In the data rows, 128 means zero.
Each row is one of a few hidden patterns, with its own shift, slope and bend added; its group is its pattern. Groups are numbered from 0 in the order they first appear among the rows asked about.
The table:
  121  121  103  128  168  108  131  121  135  128  116  128  109  138  103  109  114  105  112  105  111  115  082  053
  089  116  129  138  103  110  102  118  139  112  128  114  112  109  115  105  102  091  089  084  067  058  077  103
  111  136  147  153  126  127  121  145  155  127  148  149  151  149  159  155  161  149  157  153  147  147  176  208
  136  153  171  169  177  197  207  184  178  180  168  151  162  144  157  143  102  099  104  055  104  051  033  000
  132  116  103  126  155  105  122  101  112  112  096  103  091  110  076  076  081  065  081  076  074  074  041  009
  255  248  243  218  212  216  209  180  169  163  141  117  133  117  128  126  090  094  110  079  140  107  107  098
  063  071  106  095  110  135  149  127  136  138  139  128  142  144  167  170  138  138  157  138  198  155  160  146
  106  102  097  058  106  076  032  057  054  076  077  104  075  083  091  095  124  145  143  151  159  196  203  235
  133  128  131  104  152  117  075  103  105  119  113  131  114  110  111  106  122  139  129  139  135  153  147  165
  125  111  102  133  159  112  129  121  132  127  111  116  104  136  095  101  103  083  098  087  092  083  055  020
  118  117  127  103  101  115  105  086  075  076  066  054  072  070  087  095  063  080  110  086  168  143  151  157
  101  105  110  084  137  108  064  093  100  117  114  139  119  111  119  102  128  141  135  134  128  151  150  164
  106  119  136  133  137  169  168  156  161  159  153  141  156  160  171  180  150  150  172  147  202  167  170  145
  195  202  207  210  170  169  151  164  173  142  157  148  140  137  147  134  129  130  131  120  114  115  135  174
  179  182  185  180  137  130  116  122  131  109  122  112  107  109  113  104  118  119  118  129  120  128  161  207
  013  032  066  053  073  105  114  102  113  113  113  107  124  110  136  140  106  109  124  090  148  111  100  092
  137  131  148  118  166  141  087  113  119  131  123  136  110  104  101  085  096  110  081  080  067  077  061  066
  141  134  146  124  178  152  114  149  147  162  159  185  159  149  153  134  152  167  148  138  139  146  132  141
  133  151  172  165  174  196  194  176  179  178  170  145  171  153  175  174  125  136  142  117  163  122  114  097
  094  103  123  103  167  142  101  135  133  158  151  176  143  138  135  115  133  130  104  103  081  081  059  059
  137  131  153  133  146  166  162  136  133  136  129  112  126  122  129  138  102  111  126  091  152  122  122  101
  147  157  167  151  155  174  169  148  146  138  128  117  133  118  133  134  097  101  117  090  143  110  102  089
  092  092  071  105  128  084  109  104  110  116  099  119  105  135  109  116  127  119  135  135  144  154  133  113
  123  121  121  113  066  061  046  064  068  037  064  056  054  059  087  085  100  105  115  139  140  161  215  255
  110  107  092  120  151  106  123  113  126  122  108  117  111  148  113  118  122  114  128  127  138  145  124  106
  183  205  214  209  173  168  165  170  186  149  164  151  147  137  141  128  128  120  107  098  082  073  086  118
  096  102  127  108  124  145  142  123  119  123  117  110  123  125  135  140  108  119  136  107  163  133  134  125
  042  049  056  032  091  070  022  063  067  088  074  104  083  081  085  077  092  109  090  086  088  098  091  098
  221  223  217  211  164  162  145  151  158  123  136  137  118  120  130  121  126  121  118  129  119  132  161  204
  123  128  142  124  182  157  114  153  158  173  160  183  154  142  147  122  134  133  110  092  074  068  046  040
  180  173  176  149  200  162  119  153  153  161  152  171  146  134  136  119  137  141  122  120  108  130  113  116
  000  012  059  086  078  100  121  147  179  162  182  187  182  176  185  168  159  136  123  100  055  030  026  030
  119  130  134  138  098  097  097  104  120  086  111  105  104  112  130  120  131  121  127  130  136  139  178  217
  103  105  116  092  145  120  074  107  107  129  122  146  122  104  111  101  114  116  096  097  082  083  072  072
  106  129  141  145  111  104  105  122  132  106  123  112  105  105  121  106  105  101  096  099  083  085  105  140
  108  118  126  102  150  128  089  114  113  137  132  155  131  130  129  115  131  147  126  123  116  127  117  126
  193  183  159  186  206  155  175  151  163  155  129  143  128  148  109  108  108  101  102  096  102  097  069  034
  064  079  101  098  108  134  139  127  128  132  133  109  136  133  151  158  133  136  154  123  189  155  158  141
  142  139  147  128  181  150  111  137  143  170  159  174  148  137  144  121  138  149  130  124  116  121  108  103
  110  130  143  146  118  116  112  124  134  104  120  110  102  099  101  089  085  078  072  063  046  036  054  078
  101  101  134  110  174  154  114  145  163  180  176  196  172  156  156  138  146  150  117  111  092  088  068  063
  169  184  183  188  147  140  132  149  150  123  139  131  122  126  137  126  117  120  120  120  117  110  141  183
  124  121  123  099  156  127  076  112  103  132  123  150  128  111  120  112  132  141  124  127  127  137  132  148
  179  175  177  150  143  154  139  107  108  095  084  068  083  079  085  100  060  075  100  076  144  118  129  124
  144  135  119  145  170  120  141  125  136  138  129  144  126  152  123  144  136  137  154  156  170  184  150  139
  068  073  080  068  069  092  094  067  072  080  065  049  079  073  095  105  075  085  108  092  163  141  144  149
  118  113  090  118  144  104  123  102  119  129  101  119  115  149  122  133  145  142  167  169  193  202  179  171
  075  075  104  091  098  121  126  104  103  106  106  096  112  114  122  129  106  113  137  112  180  149  148  142
  151  165  174  166  133  131  132  132  149  126  134  128  123  132  147  134  132  131  128  130  127  129  156  196
  042  074  100  120  097  101  117  139  162  144  169  167  163  176  186  172  176  172  161  165  144  147  159  188
  129  124  103  135  156  105  122  111  120  127  109  125  109  145  111  114  128  120  132  133  146  157  132  117
  121  123  135  110  165  140  090  133  133  146  140  165  144  128  131  115  127  142  120  118  113  116  110  113
  115  125  143  127  186  165  121  155  163  186  172  193  170  155  156  141  147  149  131  115  094  100  079  072
  144  160  160  172  135  131  126  143  151  123  140  121  121  114  127  118  112  104  100  095  087  075  100  129
  151  138  119  146  173  122  139  124  136  133  118  130  114  145  109  119  124  120  134  129  152  148  130  113
  089  116  143  156  132  138  145  163  177  157  180  173  167  170  184  169  167  164  146  149  123  116  126  152
  021  034  055  050  068  086  092  077  084  085  079  066  089  086  096  103  066  082  091  061  122  081  083  070
  163  160  165  131  187  152  105  132  130  151  133  160  127  118  126  107  128  139  116  113  108  128  114  117
  063  101  115  132  110  112  113  138  158  123  150  149  141  151  160  145  149  139  134  128  115  112  127  153
  165  178  190  181  184  204  196  171  173  171  169  152  168  159  172  173  135  153  161  134  199  156  156  146
  228  207  185  199  218  163  168  153  153  149  127  135  115  145  108  110  117  112  127  122  136  142  115  102
  181  183  192  164  213  185  131  170  165  189  177  198  171  158  165  156  161  172  154  158  149  157  148  147
  181  181  189  148  205  175  124  149  147  169  153  169  134  125  132  115  124  137  109  112  096  109  092  099
  100  097  104  081  128  102  056  087  086  101  097  125  097  092  093  089  108  120  104  107  101  117  112  123
  095  080  066  093  127  078  104  090  097  119  089  113  110  140  114  132  145  147  174  180  200  218  200  194
  183  183  190  153  211  176  126  152  147  167  154  170  135  123  125  099  105  113  077  080  062  067  045  045
  041  049  065  053  112  098  047  087  102  121  122  137  121  116  116  108  125  128  110  109  096  103  092  088
  084  083  068  100  131  098  113  101  116  113  105  123  115  152  121  128  133  136  144  147  163  167  146  120
  202  183  152  170  193  131  135  120  125  124  104  125  104  137  109  116  124  130  152  159  174  196  174  172
  103  125  136  152  116  114  114  128  143  118  135  120  114  116  133  113  110  101  095  089  080  070  092  119
  085  084  065  113  142  101  123  110  131  134  123  133  134  161  131  142  160  144  164  162  174  182  159  131
  091  102  120  113  122  135  141  121  126  126  121  104  118  118  124  131  087  100  113  089  141  103  098  086
  168  166  177  158  157  171  173  144  136  125  122  103  123  114  126  134  096  104  123  104  159  129  135  131
  131  149  154  163  128  131  130  141  160  140  154  148  147  148  168  153  157  155  146  154  144  137  164  211
  168  193  203  207  173  170  174  186  200  172  191  182  171  171  181  161  161  149  131  135  114  109  124  161
  081  100  115  099  160  139  100  134  145  163  155  179  142  136  133  121  128  131  099  084  072  072  050  041
  104  106  128  115  116  140  136  119  115  119  118  098  116  109  121  128  101  105  120  093  147  120  124  110
  045  051  037  074  116  064  086  083  096  103  094  111  102  129  100  113  112  109  135  123  139  149  110  093
  186  180  191  160  152  166  148  126  119  118  100  083  100  092  108  109  069  081  111  078  140  116  122  120
  111  111  090  125  150  100  121  109  125  125  104  119  107  131  097  103  103  102  115  112  108  124  093  072
  089  113  142  134  146  171  172  151  158  159  149  129  146  129  145  139  090  090  095  049  092  041  025  000
  165  154  159  131  164  137  082  108  108  120  112  131  107  089  093  079  090  106  085  087  080  095  086  095
  095  105  093  130  168  124  151  140  159  159  150  169  162  189  153  169  170  165  177  168  175  178  148  117
  161  162  167  142  191  167  106  138  138  164  147  177  136  135  134  122  135  148  120  114  111  121  111  117
  012  026  053  046  106  094  057  102  110  129  137  158  136  126  133  123  130  141  114  106  099  101  084  074
Some rows of the table again, each followed by its group:
  101  105  110  084  137  108  064  093  100  117  114  139  119  111  119  102  128  141  135  134  128  151  150  164 0
  228  207  185  199  218  163  168  153  153  149  127  135  115  145  108  110  117  112  127  122  136  142  115  102 1
  255  248  243  218  212  216  209  180  169  163  141  117  133  117  128  126  090  094  110  079  140  107  107  098 2
  168  166  177  158  157  171  173  144  136  125  122  103  123  114  126  134  096  104  123  104  159  129  135  131 2
  202  183  152  170  193  131  135  120  125  124  104  125  104  137  109  116  124  130  152  159  174  196  174  172 1
  089  113  142  134  146  171  172  151  158  159  149  129  146  129  145  139  090  090  095  049  092  041  025  000 2
  168  193  203  207  173  170  174  186  200  172  191  182  171  171  181  161  161  149  131  135  114  109  124  161 3
  111  111  090  125  150  100  121  109  125  125  104  119  107  131  097  103  103  102  115  112  108  124  093  072 1
  095  105  093  130  168  124  151  140  159  159  150  169  162  189  153  169  170  165  177  168  175  178  148  117 1
  186  180  191  160  152  166  148  126  119  118  100  083  100  092  108  109  069  081  111  078  140  116  122  120 2
  041  049  065  053  112  098  047  087  102  121  122  137  121  116  116  108  125  128  110  109  096  103  092  088 0
  165  154  159  131  164  137  082  108  108  120  112  131  107  089  093  079  090  106  085  087  080  095  086  095 0
  106  129  141  145  111  104  105  122  132  106  123  112  105  105  121  106  105  101  096  099  083  085  105  140 3
  103  105  116  092  145  120  074  107  107  129  122  146  122  104  111  101  114  116  096  097  082  083  072  072 0
  169  184  183  188  147  140  132  149  150  123  139  131  122  126  137  126  117  120  120  120  117  110  141  183 3
  096  102  127  108  124  145  142  123  119  123  117  110  123  125  135  140  108  119  136  107  163  133  134  125 2
  129  124  103  135  156  105  122  111  120  127  109  125  109  145  111  114  128  120  132  133  146  157  132  117 1
  183  183  190  153  211  176  126  152  147  167  154  170  135  123  125  099  105  113  077  080  062  067  045  045 0
  111  136  147  153  126  127  121  145  155  127  148  149  151  149  159  155  161  149  157  153  147  147  176  208 3
  092  092  071  105  128  084  109  104  110  116  099  119  105  135  109  116  127  119  135  135  144  154  133  113 1
  094  103  123  103  167  142  101  135  133  158  151  176  143  138  135  115  133  130  104  103  081  081  059  059 0
  144  135  119  145  170  120  141  125  136  138  129  144  126  152  123  144  136  137  154  156  170  184  150  139 1
  125  111  102  133  159  112  129  121  132  127  111  116  104  136  095  101  103  083  098  087  092  083  055  020 1
  091  102  120  113  122  135  141  121  126  126  121  104  118  118  124  131  087  100  113  089  141  103  098  086 2
  118  113  090  118  144  104  123  102  119  129  101  119  115  149  122  133  145  142  167  169  193  202  179  171 1
  163  160  165  131  187  152  105  132  130  151  133  160  127  118  126  107  128  139  116  113  108  128  114  117 0
  193  183  159  186  206  155  175  151  163  155  129  143  128  148  109  108  108  101  102  096  102  097  069  034 1
  121  123  135  110  165  140  090  133  133  146  140  165  144  128  131  115  127  142  120  118  113  116  110  113 0
  195  202  207  210  170  169  151  164  173  142  157  148  140  137  147  134  129  130  131  120  114  115  135  174 3
  179  175  177  150  143  154  139  107  108  095  084  068  083  079  085  100  060  075  100  076  144  118  129  124 2
  183  205  214  209  173  168  165  170  186  149  164  151  147  137  141  128  128  120  107  098  082  073  086  118 3
  123  121  121  113  066  061  046  064  068  037  064  056  054  059  087  085  100  105  115  139  140  161  215  255 3
  042  049  056  032  091  070  022  063  067  088  074  104  083  081  085  077  092  109  090  086  088  098  091  098 0
  063  101  115  132  110  112  113  138  158  123  150  149  141  151  160  145  149  139  134  128  115  112  127  153 3
  063  071  106  095  110  135  149  127  136  138  139  128  142  144  167  170  138  138  157  138  198  155  160  146 2
  144  160  160  172  135  131  126  143  151  123  140  121  121  114  127  118  112  104  100  095  087  075  100  129 3
  100  097  104  081  128  102  056  087  086  101  097  125  097  092  093  089  108  120  104  107  101  117  112  123 0
  181  181  189  148  205  175  124  149  147  169  153  169  134  125  132  115  124  137  109  112  096  109  092  099 0
  103  125  136  152  116  114  114  128  143  118  135  120  114  116  133  113  110  101  095  089  080  070  092  119 3
  064  079  101  098  108  134  139  127  128  132  133  109  136  133  151  158  133  136  154  123  189  155  158  141 2
  106  119  136  133  137  169  168  156  161  159  153  141  156  160  171  180  150  150  172  147  202  167  170  145 2
  123  128  142  124  182  157  114  153  158  173  160  183  154  142  147  122  134  133  110  092  074  068  046  040 0
  118  117  127  103  101  115  105  086  075  076  066  054  072  070  087  095  063  080  110  086  168  143  151  157 2
  151  165  174  166  133  131  132  132  149  126  134  128  123  132  147  134  132  131  128  130  127  129  156  196 3
  115  125  143  127  186  165  121  155  163  186  172  193  170  155  156  141  147  149  131  115  094  100  079  072 0
  095  080  066  093  127  078  104  090  097  119  089  113  110  140  114  132  145  147  174  180  200  218  200  194 1
  012  026  053  046  106  094  057  102  110  129  137  158  136  126  133  123  130  141  114  106  099  101  084  074 0
  137  131  153  133  146  166  162  136  133  136  129  112  126  122  129  138  102  111  126  091  152  122  122  101 2
